Rotation paths and how fast each direction turns (degrees each step):
Each turn is a multiple of 5 degrees from 10 to 175, or 0.
Each row of a path follows its step; steps can be skipped.
Rotation 1:
step 0: -13, -22, -3, 11, 19, -53, -17, 15, 20, 11, -10, 7, 10, -32, 30, -15, -21, 19, -18, 12, 9, 6, 2, -35, 23, 15, 28, 29, -67, -30, -12, 34, -23, 6, -20, -7, 23, -29, -34, -32, 46, -5, 34, 25, 13, 24, 32, -26, -22, -1
step 2: -18, -17, -18, -4, -25, -14, 12, 7, -19, 1, -35, -7, -3, 45, 41, -9, -9, -26, 29, 11, -23, 17, -32, 44, 4, -10, 18, -28, 21, 5, -9, 7, -26, -11, 24, -19, 34, -10, 53, 20, 36, 52, 10, -32, -27, 33, -39, -1, -33, -4
step 6: 22, 13, -22, 66, -1, 9, 20, -2, -23, -24, -17, -55, -6, 6, 9, 54, 6, -11, -58, 30, 17, -9, 36, 33, -15, -5, -5, 10, -10, -18, 14, 17, 26, 26, 7, 20, -20, 24, 29, 26, -1, -1, -26, 8, 20, 28, -22, 40, -17, -9
step 8: -8, 10, -7, 29, -18, 2, 15, -25, 46, 30, 38, -2, 22, -18, 22, 21, 25, -8, -19, -2, -28, -5, -43, -14, 18, -15, -48, 9, 24, -20, 27, 9, -3, -28, -16, 22, -35, -67, -11, 7, -17, -6, -4, -1, -38, -65, 3, -4, 12, 6
step 13: -9, -5, 4, 2, 20, 8, -66, 1, 18, -5, -12, -2, -46, 26, 34, 29, 13, -24, -32, -34, -7, -21, 26, -15, -4, 19, -6, -3, 12, 42, 5, 2, -1, 13, -39, -9, 3, 3, 16, -10, 38, 36, 18, -34, -20, 44, -31, -3, 60, -24
step 15: -42, 42, -41, -29, -13, 6, 6, -23, 4, 11, 12, 46, -21, -31, 0, -7, -23, 25, -7, -36, 37, 36, -17, 38, -3, 39, -38, -24, 19, 24, 3, -24, 27, 26, 14, 22, 27, 5, -2, 28, 2, 19, 22, 10, 12, -34, 11, 10, -9, 36
step 17: 34, -37, -31, -10, 13, -3, -2, -3, -24, -32, -15, -25, 9, 11, -15, -19, -10, 54, -61, -24, -42, 21, 55, -5, -6, 2, -7, 12, -24, 17, -39, 5, 29, 3, -9, -10, -33, 16, 26, -9, 5, -7, -29, -6, 6, -26, 20, -59, -13, 0
step 22: -13, 50, 4, 25, -37, -2, 7, -4, 13, -14, -12, 18, 36, 14, -19, 24, -54, 8, 16, -35, 19, 43, -30, 5, 5, -13, 23, -16, -34, -65, -22, 33, -16, 25, 12, -13, -11, -5, 7, 21, 17, 2, 22, 1, 5, 9, -22, 2, -17, -59
step 23: 60, 12, 4, 18, -3, -37, -27, -16, 9, -12, -38, -6, -19, -19, -5, 31, 18, -18, 29, 3, -17, 33, -24, -4, -23, 5, 19, -49, 34, -10, -11, 15, -12, -10, 23, -19, 38, 27, -20, 27, -61, -20, 6, -26, 4, 45, -18, 5, -6, 27
-12, -6, -2, 15, -7, -6, -12, 7, -12, 2, 3, -5, 9, 2, 3, 9, -7, 7, 5, 0, 6, -3, -4, -2, -3, -2, -9, -7, -9, 6, 1, -8, -7, 7, 5, 10, 1, 3, 4, 7, 12, 5, 10, -7, -2, 4, 4, -6, 5, -3 : 160
-16, 4, 8, -7, -6, -4, 2, -12, 2, 9, 4, -7, -3, -6, -7, -3, -11, 6, 0, -3, -15, 4, 2, 4, -3, -8, -2, 5, 2, -6, -2, -9, 2, 2, 14, -2, -2, 9, -16, 3, 0, 5, -10, -5, 0, 5, -4, 0, 3, -4 : 60
-14, -5, -13, 6, 0, 6, 3, 0, 8, -2, -1, 13, 2, -7, -8, -5, -11, -4, 5, 2, 2, -4, 6, -4, -2, -4, 0, 4, 4, 14, 7, 2, 2, -1, 16, -10, -6, -1, 4, -4, -6, -7, 13, 5, 9, -3, 6, 8, 1, -5 : 65
3, 10, -6, -1, 1, 4, 1, 16, 2, 3, 11, -11, 1, -5, -6, 11, 5, -7, 8, 1, -4, 0, 0, -15, 1, 4, -5, 12, 13, -9, -4, 3, 3, -11, 9, 9, -1, 3, 5, 4, 6, 0, 3, -4, 8, -2, -6, 3, 8, -2 : 20
-3, -7, -9, -4, -4, -6, 10, -1, 9, -3, 13, 2, 6, -6, 10, 0, 4, -2, -6, 6, -5, 4, 1, -1, -4, 2, -1, -7, -10, -10, -15, -4, -4, 3, 1, 6, -5, 5, 10, -15, -9, -5, 4, 3, -9, 8, -3, 4, 7, -12 : 130
5, 5, -1, -6, 0, -6, -1, -5, -17, 1, -3, 8, -15, -7, -5, -7, 11, -2, 8, -12, 4, 5, 4, -4, -9, 7, 1, 0, 5, 8, -3, -6, 3, 5, -4, 7, -9, 5, -2, -2, 2, -8, 7, -4, -2, -3, -1, -10, 5, -17 : 175
10, -9, -1, -1, -9, -5, -11, 3, 6, 5, 8, 6, -1, 5, -3, -2, 3, 1, -4, -10, -4, -1, 3, -6, 10, -15, 2, 11, -4, -1, -4, 18, -5, 19, -2, -5, -2, 9, -2, 2, 3, 3, 1, -3, -1, -10, 0, 4, 6, -3 : 85
Rotation 2:
step 3: -31, 28, -35, 29, 4, -30, 12, -4, -3, -24, -32, 19, 27, 11, -18, -5, 25, 51, -37, 6, -31, -32, 6, 0, 3, -8, 10, -39, -18, -14, 21, -26, -26, 20, -17, -7, 47, -13, 1, 4, -40, 20, 7, 42, 31, 30, -5, -3, -10, 26
step 5: -32, 7, 32, 20, -14, 25, 0, -62, -6, -26, -53, 28, -45, 19, 13, -12, -21, 27, -17, -18, -7, -6, -34, 49, -39, 3, -18, -2, 32, 4, 4, 14, 3, -25, -29, -18, 21, 37, 1, -9, -16, 15, 2, 11, 12, 9, 38, -25, -7, 15
step 7: -28, 4, 33, 22, 23, -19, -10, -13, 5, 6, -36, 1, 6, -22, 5, -18, -62, 13, -7, 15, 21, -31, -48, 24, 8, -45, 19, -7, -34, -11, -12, -13, 22, -9, 34, -6, -4, 26, 30, -14, 4, -12, 5, -12, -28, -33, 12, 13, 70, 14
step 10: 19, 43, -27, 12, -15, 20, -5, 4, 45, -29, -8, 17, -28, -20, 6, 7, 6, -5, 16, 17, -10, 23, -41, 14, -17, -6, -19, 33, 32, 7, -37, -19, -32, -22, -63, -1, -16, -37, 5, 14, 35, -34, 42, -8, 19, -5, 13, 30, 1, -9
step 14: 9, 23, -12, -44, -30, -8, 24, -4, -7, 27, 7, -20, -41, -21, -41, 0, 9, 0, 2, -33, 4, -41, -16, -63, -31, 7, -34, -12, -38, 6, 11, 4, -21, 41, -13, -2, 26, 16, -15, 7, -6, -50, -25, -12, 5, -16, -9, 23, -8, 37
step 15: -2, 8, 21, 3, -40, -5, 19, 15, 1, -4, 6, 0, 12, 24, 0, -40, 23, 2, 26, -28, -21, -37, -35, 58, 21, 27, 50, 7, 21, -38, 10, -1, 3, -4, -41, -26, 0, -20, 25, 3, 20, -8, 4, 21, 5, 42, 8, -25, 44, -34
step 17: -5, -21, 0, 22, -15, 10, 48, 18, -32, -17, -43, -2, -8, 18, -2, -6, -9, -7, 49, 41, -13, -59, -2, 7, -1, 19, -6, -45, 46, -24, 9, -26, 2, -16, 7, -8, -42, 34, -1, -45, -1, 21, 7, -13, -32, -11, -27, 5, 10, -14
step 21: -33, -2, -34, 3, -33, 12, 16, -33, -6, -6, 65, -3, -3, 21, 9, 15, -8, 36, 11, -3, 29, -15, -32, 55, 5, -57, -22, -13, 25, 25, 13, 41, 34, 27, -14, -2, -14, -2, 4, 7, 11, 36, 29, -2, 7, 6, 21, 2, -24, 10
step 23: 44, 11, -3, -11, -35, -4, -36, -2, -46, -15, 21, -14, -17, -8, 27, -27, -5, 6, 2, -14, 23, 1, -21, 8, 30, -31, 30, -15, -14, 4, 5, -37, 1, -9, 37, -27, -17, 33, -9, 5, -10, 52, 59, -12, -3, -44, 7, -36, 17, 16
-8, 6, -2, 1, 3, 8, 3, -5, -10, 9, 15, 4, -10, -6, -1, -2, -11, 4, -3, -4, 10, 9, 2, 0, 2, -2, 0, -2, -4, 2, -4, -7, 6, 14, 1, -2, 3, 21, 9, 5, -5, -6, 2, -4, -2, -9, 6, 2, 0, 5 : 155
-5, 10, 0, -11, -7, 4, 16, 0, -10, 5, 8, 0, 12, -2, -3, 1, 6, -11, 14, 5, 1, -3, -3, 0, -1, 19, -6, 4, -6, -15, -6, 1, -2, -3, 1, 7, 3, -4, 2, -1, 1, -8, -5, 3, -1, -6, 4, -2, -2, -7 : 20
12, -10, -3, -3, 1, -4, -2, 11, 0, 8, -6, 1, -1, 5, -15, -11, 0, -11, -4, 4, 3, -3, 2, -5, -1, 7, 5, -16, 6, 4, -3, -1, -1, 13, -8, 12, -1, -1, 5, -8, 0, 1, 2, 9, -9, -10, 5, -5, 6, 5 : 135
-8, -5, -4, 15, 3, 13, 0, 12, 4, -3, 5, 8, 2, -1, -6, 3, 4, 9, -2, 1, -11, -2, 4, -8, 5, 11, 10, -4, 12, -8, -4, -4, -13, -3, -11, -3, -4, 6, 6, 10, 3, 2, -5, -5, 0, 4, 1, 0, 2, -9 : 155
4, 9, -13, -10, 7, -2, -5, 6, -5, 4, -3, -9, 5, -1, 0, -14, 5, 13, -9, -2, -5, -2, -3, -2, 1, -5, -2, 2, 1, -7, 10, -11, 7, -9, -5, -6, -3, -10, 2, 8, -6, -14, -1, -5, -5, -9, 7, -1, 9, -2 : 90
7, 11, 13, 10, -10, 0, -5, -8, 4, 0, -3, 1, -8, 1, 4, -3, 10, -12, -6, -2, 11, -3, 1, 0, 5, 5, 10, 7, -2, 3, 5, 0, -8, 5, -6, -12, -8, -5, 3, 8, 5, -7, -10, 1, 3, -14, 6, 0, -4, 0 : 80
7, -13, -1, -2, 8, -7, 1, 8, -6, -19, 10, -1, -3, 4, 11, -2, 1, 1, 7, 6, 10, -4, -3, -1, 2, -7, -5, 2, -7, -8, 1, 7, -7, 12, -11, -6, 12, 0, 3, 4, 1, 0, -9, 0, 2, 2, 7, 7, 9, -1 : 55
Rotation 3:
step 3: -16, 4, 30, 11, -9, 74, -4, -12, 6, -19, 38, 16, 24, -6, -17, -32, -12, 9, 1, 17, 5, 20, 20, 36, -7, 51, 7, -18, 7, 5, 8, -51, -22, -22, -1, 45, -8, 6, 8, -4, 23, -25, -19, 55, -6, -8, 6, 27, 13, -39
step 6: 22, 19, -19, 22, -16, -62, -21, -31, -22, -25, 33, -1, -8, 3, -2, -22, 2, -8, 19, -22, 19, -25, -25, -46, 44, 31, -28, 0, 50, 17, 0, -28, 22, -13, -10, -15, -31, -4, -49, -13, -1, 7, -4, 22, -23, -6, 28, 23, -19, -27
step 10: 11, -4, -17, -37, -35, -14, -6, -42, 1, 19, -10, 11, 29, -15, -21, 36, -9, 20, 27, -26, 47, 11, 26, 49, 3, 41, 26, 9, 4, -44, 6, 2, -5, 27, 45, 5, -1, 18, 16, 42, 21, -5, 25, 11, -25, 4, -6, 46, -14, -20
step 11: -11, -43, 48, 2, -12, -25, 10, 7, 70, -5, 15, 4, 7, 32, -10, 42, 23, 14, 21, -13, 41, -13, 21, -16, -15, -31, 36, -11, 0, -17, -24, 21, -26, -16, 9, -15, 35, 37, -37, -5, 14, 14, 0, 7, -16, -29, -40, -17, -8, -20
step 13: -1, 38, 42, -16, -57, 15, -21, -13, -15, -16, 25, -30, -6, -13, 16, -29, 20, -1, -30, 3, -21, -16, 28, 16, 35, -8, 17, 9, 15, 31, 20, -13, -18, 30, -17, 2, -7, -11, -7, -15, -36, 18, 55, -7, 23, -51, 15, 20, -45, -22
step 17: -36, 9, -4, 24, -20, -29, 17, -37, -6, -19, -7, 26, -18, -13, 5, -22, 10, 31, -17, -18, 33, 13, -3, 7, 4, 23, -34, -18, 7, -43, -16, -27, 2, -44, 10, -30, 1, -26, -28, -2, 2, 49, 37, -33, -72, 3, -4, 10, -9, 13
step 20: -39, 35, 28, -55, 12, -16, 31, 5, 1, 2, -2, 46, -29, 12, -13, -25, 40, 19, 21, 5, 20, -1, 40, -5, 0, 16, -3, 32, 17, 1, 43, -16, -28, 27, 4, -43, 28, -11, 30, 9, -3, 12, -2, 32, 39, -1, 7, -11, 2, -32
step 22: 17, -7, 34, -18, -40, -32, -19, 33, 31, 2, -33, -16, 17, 6, -21, 19, -38, 9, -6, 24, 6, -4, 7, -11, 15, 35, -10, -35, 3, 15, -18, -20, -29, -2, 35, 10, -51, 43, -36, -23, 2, 6, -32, 15, 8, -61, -19, -15, 5, -15
step 23: -17, 12, 25, 54, -12, -14, -4, -28, 24, 15, -11, -18, -39, 26, -8, 26, -24, 16, -26, 9, 11, 37, 30, -50, 9, 28, 8, 33, 3, 20, 1, -3, -9, -9, 17, 36, 25, -8, -3, -26, -18, -8, -11, -52, 10, -23, 35, 47, 29, -26
1, 12, -6, 4, 4, -7, 5, 9, -1, -7, -4, 1, 0, 1, -5, 1, -1, 1, -10, 3, -5, -7, 16, -5, 2, -1, -2, -14, -4, 9, -5, 18, 1, -11, 4, -8, 5, 11, 6, 0, -1, -9, -1, -4, 10, 2, 0, 12, 3, 2 : 100
14, 3, 15, 6, 0, -4, -13, -4, -10, -7, -14, -3, 5, 3, -8, -9, -6, 6, -7, -16, 8, 3, -6, 5, 6, 0, -4, 1, 5, 4, 9, -1, -6, 1, -7, 4, -5, 1, 5, -3, -1, -8, -3, 8, 5, 0, 2, 6, 5, -2 : 110
-3, -8, -7, 2, 9, 6, -15, -5, 5, 7, 5, -8, 1, 3, -1, 2, 3, 5, -15, -7, -7, -6, 2, 12, 4, -7, 6, 3, 2, -3, 3, 6, 5, -3, 10, 6, 1, -2, 0, -1, 9, 2, 2, 1, 14, -2, 2, 1, -19, -8 : 135
3, 2, -4, -2, -11, 3, -12, -2, -6, 8, -6, -12, 8, -6, 3, 0, 6, -1, 1, 3, 5, -9, 2, 1, -11, -4, 0, 0, -7, 12, -10, -5, 6, 12, 0, -5, -10, 3, 7, 17, 3, -3, 6, -7, 3, -7, -8, 4, 2, 7 : 125
-4, -6, 0, 0, -11, -2, -3, 0, -2, -9, 4, -5, -14, 11, 4, 3, 14, -1, 1, -9, -1, -9, -10, -4, 7, -2, 8, -2, -7, 6, -6, 7, -1, 4, -9, -9, 2, -1, -4, 3, 2, 4, 11, 15, 1, 13, 12, 1, 4, -1 : 55
-5, -12, 4, -2, -5, 6, 4, -8, -10, -9, -3, 10, 16, 7, -3, 3, 7, 8, 3, 8, 8, 0, 9, 5, 1, 2, 4, 5, -1, -9, 4, 3, 1, 3, 1, -11, 6, 6, 1, -4, 5, -5, -4, 3, 7, 3, 1, -4, -8, 20 : 40
-1, 4, 0, 8, 3, -1, 4, 7, -14, 2, -4, 10, 4, -3, 17, 1, 11, 12, 4, -4, 5, 8, 11, -1, 11, 0, 4, 6, -4, 5, -6, -2, 14, 5, 1, 2, -7, -3, 4, -3, -11, 6, -3, -1, 1, 3, 0, 0, -5, -15 : 100
